(in the rows, 128 means zero)
Rotation paths and how fast each direction turns (deg/step)
Each turn is a multiple of 5 degrees from 10 to 175, or 0.
Each row of a path follows its step; steps can be skipped.
Rotation 1:
step 0: [137 135 125 136 131 118 119 125 134 136 141 133 128 133 121 130 125 134
 129 130 131 131 124 123 128 122 125 122 133 125 131 129 117 130 130 131
 126 130 129 135 131 122 139 129 130 130 130 134 131 122 131 112 134 119
 134 130 125 133 133 116 124 132 127 134 134 130 132 118 129 129 128 128]
step 2: [128 128 138 119 138 126 126 119 129 128 128 125 131 134 129 120 126 131
 121 122 124 128 118 119 132 116 135 123 121 124 132 139 125 129 129 127
 126 121 134 130 130 133 130 128 134 124 128 138 133 127 124 119 138 126
 125 132 133 132 124 121 129 128 120 125 135 127 130 122 133 116 115 131]
step 3: [122 131 133 128 120 125 129 127 125 132 127 133 126 136 126 112 124 127
 134 125 131 124 127 129 127 123 129 132 127 123 126 127 131 136 133 123
 126 123 136 128 125 132 125 140 123 134 127 129 132 127 123 120 118 122
 128 129 130 129 130 125 123 120 135 127 132 126 151 126 129 132 119 138]
step 4: [131 128 123 115 131 129 123 130 134 126 133 129 119 126 129 125 138 127
 120 121 130 123 128 123 125 115 121 129 121 129 124 128 136 130 131 128
 124 124 133 129 129 122 119 127 133 130 133 138 120 122 129 130 132 134
 123 132 134 124 125 118 121 120 129 126 129 115 135 127 141 134 122 130]
step 7: [133 119 123 143 141 124 127 124 135 131 133 132 127 127 129 123 130 131
 122 128 122 125 116 131 131 120 132 134 125 119 139 126 125 133 119 122
 129 131 134 127 129 126 127 121 140 121 127 124 129 124 128 128 130 127
 122 127 133 132 126 135 132 124 139 122 135 123 127 126 133 124 129 140]
step 9: [121 139 126 131 126 130 118 128 134 140 131 132 125 123 124 133 132 131
 133 133 122 120 114 125 131 115 127 124 123 119 128 128 125 125 125 125
 139 128 138 133 122 123 115 128 131 135 132 129 136 134 128 124 123 129
 128 131 128 129 123 122 129 125 134 121 136 125 136 127 131 133 133 130]
step 18: [134 124 128 135 125 130 124 129 132 130 127 130 125 126 124 132 134 129
 114 125 138 129 114 123 128 123 129 132 124 116 129 120 126 127 133 129
 121 130 131 133 126 127 127 127 139 122 136 119 126 129 121 126 128 129
 128 138 135 134 134 123 118 120 139 136 129 133 130 127 127 131 129 137]
step 23: [136 128 117 129 119 128 127 127 131 120 138 126 120 136 132 123 125 134
 130 130 133 125 126 127 125 123 124 124 117 117 128 136 124 126 126 128
 124 117 132 127 132 117 127 138 129 130 128 134 127 132 127 126 128 126
 131 132 129 142 130 116 121 122 130 122 129 127 137 124 134 136 125 135]
Directions:
[128 128 127 130 130 131 128 128 128 128 127 129 130 128 128 131 129 127
 129 125 128 125 128 127 127 126 129 126 128 130 127 129 130 129 128 128
 130 129 129 127 129 125 126 127 130 128 128 130 127 129 128 127 126 128
 127 128 128 127 125 128 127 129 126 127 128 127 127 130 129 127 128 128] | 145
[129 127 128 129 128 129 126 128 124 129 127 129 126 128 127 128 127 126
 127 129 130 129 128 129 127 128 127 129 130 127 128 126 128 129 129 127
 125 129 127 126 129 126 129 125 130 127 128 131 129 128 129 129 129 131
 128 128 127 128 128 128 126 127 126 129 129 128 128 128 127 129 130 129] | 55
[129 129 128 128 128 128 129 129 129 129 128 129 129 129 130 127 127 127
 127 127 128 131 127 128 128 129 129 129 128 129 129 130 129 126 127 129
 129 127 128 129 128 127 130 125 128 128 129 127 126 129 126 128 130 131
 126 125 129 125 129 127 128 128 127 128 129 126 129 131 128 127 129 129] | 125
